Small tables with named rows and columns. After each table, cells are looked up by row and column.

zanisev.tsv
	ver	sanelu	rif	vubera	sife
penodud	51465	32963	45845	13541	78257
sidotir	17374	94670	6216	22196	19505
fune	34842	38025	13064	2598	64418
gisil	41815	93075	32702	16784	24812
dul	10114	10457	84286	31143	79342

gisil, sife: 24812
sidotir, rif: 6216
penodud, vubera: 13541
fune, sife: 64418
dul, vubera: 31143
fune, vubera: 2598
dul, sanelu: 10457
gisil, vubera: 16784
dul, sife: 79342
dul, ver: 10114
Row with the largest ver: penodud

Table lep
        poditem     muf     ris  mifakan
lezuni   -0.960   2.673  -4.652   -4.682
kinitu   -3.695  -1.706   5.070    1.991
tisud    -8.478  -0.622  -7.625   -0.301
vam       0.208  -0.576   4.485   -2.018
suto      5.591  -1.874  -2.415   -0.509
gosa     -4.498  -5.322  -0.925   -6.532

What is the muf of suto in lep? -1.874
What is the mifakan of gosa in lep? -6.532
What is the ris of tisud in lep? -7.625
What is the muf of lezuni in lep? 2.673
What is the ris of suto in lep? -2.415
What is the poditem of vam in lep? 0.208
What is the muf of kinitu in lep? -1.706
What is the poditem of kinitu in lep? -3.695
Which row has the largest ris? kinitu

lofakez:
,gadu,muzal
rokem,2.510,9.268
vog,4.127,2.284
bagol,5.430,7.823
bak,6.701,4.715
gevuten,5.334,7.238
gakar,4.599,7.171
deze,4.835,6.540

What is the muzal of gevuten in lofakez?
7.238
What is the gadu of vog in lofakez?
4.127
What is the gadu of gevuten in lofakez?
5.334
What is the gadu of deze in lofakez?
4.835
What is the muzal of deze in lofakez?
6.540
What is the muzal of vog in lofakez?
2.284
What is the gadu of bagol in lofakez?
5.430
What is the gadu of bak in lofakez?
6.701
What is the gadu of rokem in lofakez?
2.510
What is the muzal of rokem in lofakez?
9.268
What is the muzal of bak in lofakez?
4.715
What is the gadu of gakar in lofakez?
4.599
What is the muzal of bagol in lofakez?
7.823
What is the muzal of gakar in lofakez?
7.171

tuva =
      lamadad     fot     zas   vezik   pivog  daturon  dulugur     sar    furo
zan    34.475  58.910  60.748  62.033  57.932   56.540   47.982  36.705  58.910
pog     5.815  68.793  74.209  76.279  66.828   63.255   44.578  11.273  68.793
dapu   24.005  41.979  46.202  45.332  43.493   42.075   38.051  23.946  41.979

zan, dulugur -> 47.982
dapu, lamadad -> 24.005
dapu, fot -> 41.979
pog, lamadad -> 5.815
pog, daturon -> 63.255
zan, furo -> 58.910
pog, sar -> 11.273
dapu, zas -> 46.202
pog, pivog -> 66.828
dapu, dulugur -> 38.051
pog, furo -> 68.793
pog, fot -> 68.793
pog, dulugur -> 44.578

vekugi.tsv
	moziko	lop
nolaki	2157	5031
tizi	6241	3007
resuf	6517	3284
pabutu	7230	4730
punez	7880	5583
ketuz	1693	5798
dilonis	2309	5382

What is the lop of ketuz in vekugi?
5798
What is the lop of pabutu in vekugi?
4730
What is the moziko of dilonis in vekugi?
2309
What is the lop of tizi in vekugi?
3007
What is the lop of nolaki in vekugi?
5031
What is the lop of resuf in vekugi?
3284
What is the lop of dilonis in vekugi?
5382

kapab =
        gebu  dudoted  vosalit  tatuva  mol  nitetu  sov  venipe  duzunet
rim       90       97       82     121   81      95   88      95      100
zit       83      106       70     132   75     102   91      90      108
gat       98       90       80     142   56     114   88      79      123
bufev    102       73       86      42  105     116   93      64       73
vez      111       48       71      53   98     109   91      71       80
mer       85      101       96     110   80      98   83      92       93
sok       99       83       76     116   87      96   94      96      102
gumil    109      110      199      72  123       6   91     168      117
rezeda    96       74      111      54  100     118   77      53       48
konad     93      114       83     112  103      80  111     128      113

vosalit of gat is 80
vosalit of sok is 76
mol of gumil is 123
vosalit of rezeda is 111
mol of mer is 80
nitetu of mer is 98
tatuva of vez is 53
gebu of bufev is 102
mol of vez is 98
nitetu of sok is 96
duzunet of mer is 93
sov of gumil is 91
venipe of gat is 79
tatuva of sok is 116
dudoted of gumil is 110
tatuva of zit is 132
vosalit of vez is 71

tipur
fields: dosi, nupote, mol, pusepi, sut, nurakos, fiv, dagedup, dosat
ritede: [5.33, 5.19, 3.91, 5.39, 5.60, 4.84, 3.71, 7.64, 4.60]
levezo: [4.68, 5.57, 5.98, 4.82, 4.54, 4.91, 4.17, 3.79, 4.43]
kire: [4.23, 4.75, 6.26, 4.32, 4.05, 4.87, 5.85, 2.02, 5.41]

mol of levezo = 5.98
nurakos of kire = 4.87
nupote of ritede = 5.19
dosi of kire = 4.23
nurakos of ritede = 4.84
nurakos of levezo = 4.91
dosi of levezo = 4.68
dosat of ritede = 4.60
dosi of ritede = 5.33
sut of kire = 4.05
dosat of kire = 5.41
mol of ritede = 3.91
Row with the largest nupote: levezo

nubogak:
|  | zifovo | niku | tuko | kuli | sokisi | kunaz | bizet | melif |
|---|---|---|---|---|---|---|---|---|
| lufese | -0.3 | -0.2 | -0.3 | -0.3 | -0.3 | -0.1 | -0.3 | -0.2 |
| lim | -0.1 | -0.5 | -0.2 | 0.0 | -0.4 | 0.0 | -0.4 | -0.4 |
| fiboga | -0.7 | 0.1 | -0.4 | -0.5 | -0.2 | 0.1 | 0.0 | 0.1 |
| zaz | -0.2 | 0.2 | -0.2 | -0.4 | 0.0 | -0.4 | 0.0 | 0.0 |
| vadopo | -0.5 | -0.5 | 0.1 | 0.2 | -0.4 | 0.9 | 0.4 | 0.1 |
| zir | -0.3 | -0.5 | 0.2 | 0.2 | -0.3 | 0.5 | 0.3 | -0.1 |

zaz, melif -> 0.0
fiboga, sokisi -> -0.2
fiboga, niku -> 0.1
zaz, niku -> 0.2
lufese, melif -> -0.2
zir, melif -> -0.1
Row with the largest tuko: zir

